Which row each row swaps with, under one turn or mirror
viga: [-14 -19 -13   4  -3 -18   4   5 -22  11  25 -19 -17  -2  26   5  -9 -27
 -16  37  43  19  -7 -19  -4   4  -5 -27   9]
Tirap: [ 27   2 -14  -8 -14  -2 -12  13  10  14  -3  -2   0  -3 -40   3  -7   0
  20  34   8  23  -3  28  -2  -8  14 -11  21]
Zuvog: [  0 -28  18   3  22 -20   3  -9 -22   5  -8   2 -10   7   8 -32  -4 -18
  11  10   3 -29  -8  -9   4   1 -28   3 -33]
Geti: [-15   5   8 -28  18 -35 -17  29  19  18  -9 -22 -13  29 -16   0 -12 -21
   5  16  22  19  -5  21 -18   2   7   5  26]
puvim: [ -3  -8  35  -2  29 -10  -1 -12 -28  -7  11  11  -5   3   7 -17   7 -26
  13  10  -9 -30  -9   7   2  11 -16  -4 -24]
pifig: [-18 -19 -13   6  -5   6  22  -3   0  18  -5 -13 -15  -6  -8  -6 -23  -5
   9  26  12 -16 -10  17 -35 -18  30 -16  13]
pagi: [-18   8  23  31  31 -10  -1  -9   2   1 -13  -3  23  -9   9 -31 -15 -21
 -14  52  14   2 -11 -24   5 -11 -18 -20 -22]
deneg: [ 23  -3   9  -9  31  15  -2  -2   2  -9   7 -14  30  21   3  -8  11 -27
   2  -3  26  -6  18 -13  33   4  10  -2  -3]
zem: [ 19  -9   7 -11 -14 -10 -32  19  -3  -1   0   4 -21   9 -39 -12 -11 -11
  18  39  -1  21  -3  26 -12  -8   1   0  10]
tav: [ 25  13  23  -8  34   2   0  -5  14  -9  18 -17  27  11  -6 -26   2 -25
   2   1  33   4   9 -16  34  -7  10   0   8]
gulit: [ -6 -10  13  -3  37 -11   8  -1 -16   0   0  15   6  13  21 -20 -17 -36
  13   4  -8 -41 -10 -13   3 -12 -18  -7  -8]
gefuv: [ 35  15  21  -7  19   3   8  -8  13  -3  18 -15  23  30 -10 -18   0 -19
   1   2  25   9  16 -22  22 -11   8  -1  -5]
Kubat: [-14   4  24   4  24 -27 -14   0  26  -1 -15 -41 -21  -1   0   7  -6 -25
   3  -7  17   8 -11  10  26   5  23 -15  -8]
Gumeg: [  2  22   5 -20  43  -4 -26  -4   3  -2  10  11   0  24 -20 -40 -22 -28
   3  14  33 -22   2   1  -6  20   9 -10  15]
git: [ 20  -4 -12  -2  -6 -10 -20  16  -4   5   6   1 -12   3 -43   3 -27 -15
  25  41  17  21   9  27   9 -16  -7  -9   9]
betu: [-18 -26 -10  -1   0   8  19   3  -3   9 -23 -19  -7  -4  12  -1 -18   9
   9  13   8 -18 -24  15 -21 -25  24 -17  -5]
lol: [ -7  20  15  39  27  -7 -11 -19   8  11   0 -16  22 -11   2 -31 -26 -15
 -13  50  30  -2 -21 -12   7  -7   5  -5 -11]
bip: [  4   2  21  10   9 -20 -34   3 -11  14  -2  -5  28   0  -7 -30  13 -43
  15  -9 -19  -1 -10   9  -4 -11  -6 -27   5]
vab: [  6  -1  33   8  11 -24 -39   2  -5  26  -3 -12  20  -5  -5 -22  -2 -42
  11  -4  -7 -11 -10  -2  -9  -7 -16 -30  22]
doli: [-23   7  18  11  19  -1  -3  -4   9  14  -3  12  30 -19   4 -52  -7 -11
 -19  49  11   5 -15 -24   3  -3  -5 -18 -15]
Dudo: [-10   0   1 -30  -1   2  -1  17   5 -27 -36   0   7  -4   5 -29  -7   6
  26  34  -1  -9 -16   7 -19  17  -3  11  11]
bani: [-18   6  24  18  30 -20 -24 -17 -11   9  -1  -9  23   4  20 -37 -21 -11
 -18  46  22   9  -2  -7  19  -7   7 -22 -26]
rivul: [-13 -19  20   3  21 -16  17  -2 -23   4  -1  15 -17  -4   4 -15  -3 -29
  20   7   3 -31   2  -8   1   3 -21  15 -14]
lif: [ -7 -21 -19  -8   5 -26  14  -6 -19  19   4 -10 -17  -5  27   3  -7 -33
 -15  26  42  17  -5 -16 -20  -8  15 -29   8]
kofo: [ -7 -24  -3  16 -11 -12  30   3  -5   9 -27 -16  -2  -1 -13  -2 -28  -1
  13  24   2  -6 -18  10 -19 -15  28 -20  23]
Nor: [-10  -5   8 -25  -1  -6  -2   3  -5 -21 -11  -7  -4 -28   5  -8 -18  -6
  24  55  18  -1  -9  18 -25  29 -11   4  24]
Veb: [ 18  18  34  -1   0  -2 -17 -34  -1  -9   4  -7  21 -16  -6 -15  -2 -48
 -11  28   2  22   9 -16   7  -1   6   1  31]
dip: [ 27   8  24 -13  19   5   8   4  12 -18  16 -16  23  24   3  -1  11 -22
  -9  -2  28  -3  12 -10  31  -4   6   3  10]
Pata: [  4  -2   8  -8  32 -18   4  -6   1  10 -24   5 -11   3   3 -24  -7 -27
  22   3   0 -44 -14 -11  15  24 -12   0   5]
nufo: [ -5  -2 -18  -8   4 -20  15   7 -37   9  -4 -17  -8  -6  30  15  -8 -11
 -14  41  25  15 -15 -22 -12  10  12 -25  -1]
gaku: [ -1  19   9 -30  -7  12   4   6   0 -20   2  -4 -11  -3   5 -29  10  -6
  34  39  16  -3  -1  -5  -3  14  23  14  23]
famot: [-21   6  -3 -34  -5   7   6 -13 -24  -7  17 -16   4  16 -20  -6 -11 -37
  11  -4  27  -2 -19   3   1  12  25  -9  18]
fil: [ 28  -8   8   4 -16   1 -11  10  16   6 -11   7  19   3 -19   4 -26 -39
 -11  20  32  24 -24 -16 -32   8   9 -20  11]
rolo: [ -6  -7   3   1  17 -29 -30   4 -14  13   1  -7  30   5 -14 -29   9 -46
   8  -3 -13 -14 -14   9   1 -25  -1 -20  17]
tubi: [ -3  22  21 -38 -16   9   6  -9  10   4 -31   4  -7  -6   1 -10   6  -3
  24  33   9 -12  -3   4  -8  12   8  15  22]
vepid: [ -7  -5   0 -14  -3 -16   3   3 -30   7  19 -11 -25   0  14  22 -19 -33
  -8  34  39  26 -17 -11 -18   2  20 -31  -3]
det: [-10 -18  -5 -11  -4  -7   7  23   0  12  10 -13 -22   6  33  15 -24 -27
 -19  23  33  13 -22 -16 -16 -16   2 -31  -3]
bevu: [  8  17  36  -1   7   7 -14 -28   7   4   2 -16  19 -27   2 -14 -12 -41
 -15  22   2  13  21   0  -4  17 -13   7  27]
nef: [ 39 -13   0   1  -1   2 -10  17  12  21   7  12   9  -5 -28  -2 -25 -41
   0  15  37  14 -19 -20 -25  -2  14 -11   1]
lepi: [ 22  -5   3 -11  30   3   4  -3   5  -4  15  -5  37  32   4 -10   7 -26
  -6  -5  24  -4  12  -5  25  -1   5   6  -7]
vasi: [ -4  13  20  -3  11 -16  -3   3   0   2 -13 -18  -2  16  -5  15  24 -15
  -5  66  -3  17 -20  -5  33   0   5   8  18]
gub: [ 17  -5   9  -6   2   6  -9  20  13   8   2   4  19  -6  -8   5 -33 -40
 -22  -1  38  15 -10 -23 -33  -2  15   0  -5]
Mem: [ 24  -8   6  -8  -9  10  -4  13  -2  13  -6   3  13  11 -27  -1 -20 -46
 -10  13  35  29 -22 -17 -35   1  17 -14   0]
minu: [-12 -22   7  -4  -3  -8  18 -15   1   4 -19   1 -10   5  -6   0 -30  -5
   7  15  29 -14  -4  31 -28 -11  40  -4  -1]
tudis: [ -9  -8   3  -8  37 -10  11 -11 -18   1   6  22 -15   5  13 -17  -5 -15
  13  10   2 -26  -7  -7  24  11 -29   3  -7]
pumiv: [ 21  -9  -1 -12 -11   0  -8  16   4   6  -2   1 -15 -15 -39  -7 -24  -5
  18  49  10  19   8  29 -11  -9   2   2  20]
Fiv: [-27   4  -4 -32  10 -33 -27  29  13  14 -19 -22  -9  24  -2  12  -9 -29
   9  11  22  18   7   9 -14   8   6   2   8]
zuz: [ -1  16  21 -28 -22   3  -5  11   4 -16 -13  -8  -1  -4   8 -23 -28   3
  25  43  11   3   7  -9 -16   1   9  28  12]
vosa: [ 13  31  37  -6  10  -1 -20 -22   9   6 -15 -14  34 -17 -10 -23  -9 -26
  -2  30  -2  18   5 -12   4  19 -13   2  23]
Dedad: [-25   5   4  10  42  -5  -1  -6  -9   3 -25   4  29  -4  27 -24 -16 -14
 -15  51  18  -1 -21 -25  -4  -7  -3 -19 -17]
Pumi: [ -4  -7  14  10  18 -21 -40  17 -17  12  -1  -7  30  12  -7 -14  -8 -27
   3  -8  -3 -18  -6  10  -3 -23 -10 -32  15]
Poza: [ -4   3  -1 -10  15   8   4  -2 -13  13 -19 -18  19  -8   3  11  12  -8
 -17  51   0  21 -16 -20  36 -22  22 -13  16]
Misub: [-18  20   2 -37  15 -37 -25  36   8  11  -3 -17  -9  33  -6  -1 -11 -24
   8  17  12  14   5   9 -10  -1   5  10  16]
Vila: [ 23  -3 -12 -13  -6  -4   2  16   1  14   1  17  13  -4 -24  -5 -29 -52
 -20  24  26  22 -13 -26 -23  -4  15 -20  -1]
fis: [-13  -3  14   5  45  -9   3  -5  -3  12 -20  -6  13 -24  30 -34 -24  -4
 -24  41   3   8  -7 -15  13  -5  -9 -26 -11]
nosu: [ 12   9  25  12   8 -26  -9   6  25   4  -3 -35 -22   7  -4  21 -12 -24
 -15  -6  20  13 -13   8  20  -7  21 -22   2]
vebod: [-22  -8   5 -38 -18   2  -3 -10  13 -25 -12 -26   1 -10  -3  -6 -17   4
  34  36  10  -6 -20   8   0   0  10   1  14]
dinug: [  5  -1   3   1  15  -4 -10  -3   7   7  -6 -22  16   1  14  24   1  -9
 -10  63 -17  11 -14   3  32 -16  12   4  24]
Tugu: [ -5  12  16 -38  -2  20  -9  11   9 -23 -24   8  -2  -7   4 -25 -17  -2
  31  48  17  -7   6  -5 -10  -2   2   9  16]
vefil: [ -3   4  -3 -22  51   4 -16  -4   1  -3   6   0  -6  25 -21 -27 -19 -25
  -3  27  48 -11  -4   2   4  27  23 -17   7]
dod: [  6  -9  26   3  -3 -16 -21  10  -9  12 -10 -12  16   0  -5 -29  -1 -33
   1 -10 -28 -14  -7   9  -3  -8 -19 -33   9]
nar: [-19 -27   2   2  -2 -15  14 -20   2   2  -2 -28 -15 -13  -4 -11 -37   3
  13  18  28 -10  -4  22 -31 -12  10  -7   1]
Difub: [-13  -8 -10 -12   2 -16  15   3 -11  10   5 -15 -38   0  32  16 -22 -16
  -9  21  34  25 -14 -16   4  11  -4 -19  14]
lita: [  5  -3  17   0  23  10  -1  -5 -22  15   0 -12   4 -34  -7  15  -3  -9
   5  56  -3  10  -6  -6  42 -16   4  -3   2]
gis: [  5   2  11   2   8  -9  -7  -4  -3   7  -4   1  21   8   2  14  17  -5
 -16  64  -2   6   3  10  32 -25   7   0  28]
mol: [  1   1  18  -1  49   9  -3  11  -3   2 -16   5  11  -7   9   0   5 -11
  -9  71  -5  23   2  -7  25   2  18  -8  11]
Sidor: [-13 -28 -17 -20   5  -7  26  -9   2   3 -21  -4  -8 -11  -6  -3 -41   6
   7  27  18 -16 -22  16 -12 -17  13 -19   6]
tokad: [-11  -5  18  26  53 -15   0 -16  -8  12  -2   1  10 -14   3 -26 -18 -15
 -18  51  27   8  11  -8   6 -14  -5 -15 -14]
pep: [  7  -5 -21 -11   5 -12  -3  14   7  24  -2 -18 -27  -2  19   5  -7 -19
 -14  29  45  14 -21 -20  15  12  10 -38  11]
litu: [ 25 -13  15  -5  -4   8  -2  27   5   4 -10  -8   7   0 -14 -11 -20 -40
 -22   8  39  30 -17 -24 -32  -1  11  -6  -2]
tof: [-24   9   7 -31   7 -34 -17  30   3  16 -20 -23  -4  30   8   1 -14 -26
   9  -2  25  27  13   5 -15  -2   4  -4   5]
vesep: [  5   2  21   9   8  -7 -41   3  -8  32  -4   4  22  -4 -13 -29  -1 -34
  17  -5 -23  -6  -8   1  -1 -15   1 -25  11]
sido: [-14  -2  13  20   3   2   6  -4   5  19 -22 -11 -20  -7 -16 -14 -23   1
  14  26  28 -18  -9  34 -29 -20  23 -14  15]
Bop: [ -6  11  30  11  31 -12 -10  36  -8  -7  -9   3  -7  10   2  -6  12 -32
 -11  17   4  31 -14   9  16  21   2 -12 -20]
kavo: [-12  -6  10 -16  11 -13  14  -8 -28   1 -11  12  -2  -9  10 -13  15  -4
  10  16  -1 -36 -13  -6   3   6 -21   1 -28]
Povi: [-13  14   5 -25  11 -42 -18  19  21  20  -5 -16  -7  36  -6  -4  -2 -24
   2  13  11  19  11  15 -29  -3   4  -3  21]
Gagig: [ 11  16  32   3   7  -6 -14 -28   3  -1   0 -19  27 -29  -8 -19 -11 -31
  -7  45  -3  16  12  -5  17   0 -15   0  27]
favov: [ 22  22  -6   5   5 -11 -14   5  -7   5  -7 -14  14  10   9   1   7  -1
   1  70   1  18 -13  -6  36   1  12  -8  11]

pumiv swaps with Gagig
puvim swaps with vepid
mol swaps with vebod
famot swaps with Bop
rivul swaps with viga
gulit swaps with det
Tirap swaps with vosa
Mem swaps with bip
betu swaps with Dedad
bani swaps with minu
Kubat swaps with vefil
git swaps with bevu
zem swaps with Veb
Gumeg swaps with nosu

